In the data rows, 128 means zero.
Here are some points:
[129 109 122 121 130  93 122 106]
[104 135 111 125 148 130 129 128]
[126 139 122 148 124 127  99 119]
[126 244 217 124 128 136  94 138]
[133 106 105 132 126 137 173 122]
[137 122 143 144 115 147 116 120]
[141 255 111 149  94 160 117 255]
[130 123 123 127 113 159 118 123]
[132 110 123 103 129 106 130 109]
[146 149 155 163 147 142 101 180]
[119 124 127 130 121 135 132 129]
[119 103 123 135 116 133 116 113]
[120 119 127 133 110 143 116 132]
[116 217 169 141 106 131 139 161]
[146 125 136 128 103 120 110 152]
[115 102 131 115 112 139 125 112]
[125 187 159 147 111 146 102 193]
[134 120 120 133 127 117 121 118]
[152 128 156 144 115 128 120 255]
[128 178 123 137  98 123 114 130]
[119  93 103 128 115 135 128 104]
Here are 16 more points, each followed by its number:
[136 110 113 108 150 123 109 100] 0
[122 131 123 149 120 134 117 125] 1
[120  91 149 125 106 135 128 144] 2
[102 105 126 132 125 140 110 119] 3
[160 121 139 103 171 113 149 116] 4
[102 107 144 130 114 122 120 127] 5
[126 150 170 155  98 121  99 161] 6
[124  88 118 120 143 110 141 119] 7
[107 113 111 130 127 133 119 131] 8
[113 136 116 133 125 135 127 104] 9
[117  97 124 130 121 137 121 106] 10
[125 226 168 124 117 147 111 165] 11
[145 179 113 121 105 128 102 157] 12
[ 96  96 120 132 121 127 112 121] 13
[ 96  81 120 124 143 127 132  80] 14
[135 100 123 118 255 115 142 100] 15
Which two of these numbered points are nearest to each point below, ignoring the direction in which the first points spread most? Their numbers follow each, nearest first.
[124 102 131 132 126 138 113 100] > 10 1
[117 115 114 125 140 145 123 119] > 8 10
[132 178 119 159 124 139 139 101] > 9 1
[148 110 120 104 136 111 118 112] > 0 7
[153 124 106 114 191 110 149 102] > 4 0
[124 138 131 124 111 136 103 128] > 10 1
[132 103 105 125 134 116 141 137] > 7 8
[134 117 105 109 102 116 120 118] > 12 10
[132  98 124 121 124 126 123 106] > 10 1
[128 114 118 121 218 108 193  96] > 15 4
[124  77 164 125 103 111  88 112] > 6 5
[126 112 116 114 127 101 123 133] > 7 8
[174 151 217 154  91 149 124 242] > 2 6
[130 134 115 110 197 128 255 111] > 4 15
